Where one turn sends some rows of the set: a few examples, then the rows asked
K_311: [ 0.54  0.50 -1.52 -0.94 -2.22 -2.03  1.56 -1.07 -2.66 -2.91 -0.33 -1.61
  0.36  2.31 -2.22  1.08 -0.17  1.03 -0.67 -1.96 -0.17]
K_312: [ 1.85  0.60  0.90  0.55 -1.50  2.65 -2.00 -0.74  2.16  2.15  0.06 -0.79
  0.52 -0.39  0.59  3.40  0.20 -0.39  0.06  1.99 -0.10]
K_238: [ 1.20  0.26 -1.47 -0.11 -2.39 -0.73  1.03 -1.32 -1.97 -2.67 -1.55 -1.33
  0.48  2.99 -3.33 -0.28  0.10  1.61  0.07 -2.00 -0.23]
K_984: [ 1.55 -1.26  1.34  1.95  1.53  1.06 -2.74 -0.66  2.86  0.08  0.86  0.96
  0.32 -0.39  0.06 -0.17  2.23 -0.90 -1.45  1.92  0.25]
K_815: [-0.24  0.37  0.75  0.66 -0.89  1.38 -0.52 -0.45  1.09  2.66  0.88 -0.28
  0.53 -0.70  1.61  4.78 -0.17 -0.76 -0.82  0.59  0.10]
K_195: [ 3.06 -0.37  1.29  1.34 -0.37 -0.50 -2.72  0.78  3.58  1.26 -1.23  0.75
  0.87 -1.01 -0.04 -1.37  1.70 -0.69  1.28  0.60 -0.94]
K_636: [ 0.98  1.04  2.16  2.12 -1.20  1.27 -1.08 -0.97  0.65  2.97 -0.57  0.56
  1.32 -1.02 -0.60  1.86 -2.49 -0.74  0.96 -1.45 -2.87]
K_25: [ 0.62  0.00 -2.01 -0.69 -2.22 -0.71  1.31 -1.13 -1.87 -2.79 -1.00 -1.63
  0.22  3.12 -2.40  0.92  1.01  1.66 -0.65 -1.26  0.91]
K_458: [ 1.74 -0.21  1.85  2.21  0.13 -1.82 -1.59  0.82  2.36  1.93 -1.20  1.72
  1.27 -1.44 -0.14 -1.49  0.17 -1.01  1.34 -1.87 -2.26]
K_366: [-1.04 -1.26  1.82  2.81  2.44 -0.91 -0.69 -0.44  1.01  0.95  1.44  2.21
  0.69 -1.04  0.59  0.56  0.62 -1.45 -1.96 -1.24 -0.81]
K_503: [ 1.11  0.65 -1.23 -0.66 -2.39 -1.87  1.23 -1.24 -2.57 -2.91 -0.75 -1.56
  0.50  2.25 -2.82  0.27 -0.55  1.10 -0.20 -2.11 -0.74]
K_650: [-0.77  0.67  1.52  1.68 -0.70  0.53  0.06 -0.58  0.17  3.16  0.54  0.59
  1.05 -1.09  0.90  3.84 -1.78 -0.97 -0.27 -1.54 -1.57]
K_535: [-0.32 -0.97  0.45  0.86  0.70 -2.16 -0.49  1.47  2.35  1.75  0.46  1.11
  0.51 -1.28  2.37  1.83  2.27 -1.12 -0.69 -0.47  0.68]
K_803: [ 2.09 -0.88  2.19  2.83  1.43  0.89 -2.89 -0.95  2.50  0.32  0.11  1.52
  0.79 -0.59 -1.10 -1.75  0.83 -0.96 -0.52  0.64 -1.45]
K_286: [ 0.33  0.17 -1.50 -0.04 -2.08 -1.24  1.65 -1.24 -2.39 -2.48 -1.21 -1.08
  0.55  2.84 -2.89  0.25 -0.01  1.49 -0.25 -2.59 -0.15]
K_376: [ 1.83  0.70 -1.34 -0.83 -2.61 -1.38  0.69 -1.32 -2.10 -3.11 -0.92 -1.84
  0.44  2.43 -3.02  0.03 -0.21  1.18  0.00 -1.35 -0.55]
K_371: [-0.38 -0.61  1.37  1.97  0.78 -2.81 -0.20  1.23  1.62  2.22 -0.11  1.90
  1.10 -1.60  1.29  0.47  0.56 -1.32  0.16 -2.48 -1.23]
K_794: [ 0.44 -0.90  2.45  3.38  1.98 -0.38 -1.66 -0.81  1.36  0.90  0.48  2.28
  1.02 -1.01 -0.82 -1.24 -0.15 -1.33 -0.80 -1.38 -2.12]
K_737: [ 2.68  1.01  1.76  1.43 -1.77  2.61 -2.33 -1.10  1.88  2.36 -0.82 -0.25
  1.01 -0.61 -0.80  1.61 -1.25 -0.42  1.11  0.79 -1.92]
K_755: [ 1.73  0.55 -1.64 -1.20 -2.61 -1.21  0.68 -1.21 -1.87 -3.26 -0.71 -2.08
  0.21  2.53 -2.52  0.58  0.40  1.24 -0.37 -0.69  0.17]
K_153: [ 1.34  0.13 -1.78 -0.52 -2.46 -0.41  0.84 -1.28 -1.63 -2.88 -1.38 -1.66
  0.31  3.13 -2.99  0.09  0.78  1.73 -0.13 -1.15  0.47]
K_273: [ 0.02  0.02 -1.82 -0.42 -2.01 -1.25  1.74 -1.05 -2.33 -2.58 -0.92 -1.31
  0.33  2.93 -2.37  0.96  0.54  1.48 -0.65 -2.14  0.57]
K_530: [ 1.82 -0.84  0.37  0.51  0.00 -0.73 -2.07  1.22  3.61  1.15 -0.22  0.37
  0.38 -0.87  1.54  0.71  2.97 -0.74  0.02  1.42  0.87]
K_704: [-0.41 -1.48  1.18  1.94  2.16  0.01 -1.37 -0.34  1.94  0.46  1.67  1.41
  0.32 -0.69  1.16  1.25  2.08 -1.23 -2.33  0.79  0.66]
K_725: [ 0.94  0.37 -1.78 -1.25 -2.37 -1.65  1.21 -1.04 -2.22 -3.12 -0.30 -1.95
  0.15  2.44 -2.12  1.26  0.42  1.15 -0.80 -1.07  0.43]

K_366 goes to K_794
K_535 goes to K_371
Now these:
K_636 goes to K_737
K_153 goes to K_25
K_755 goes to K_725

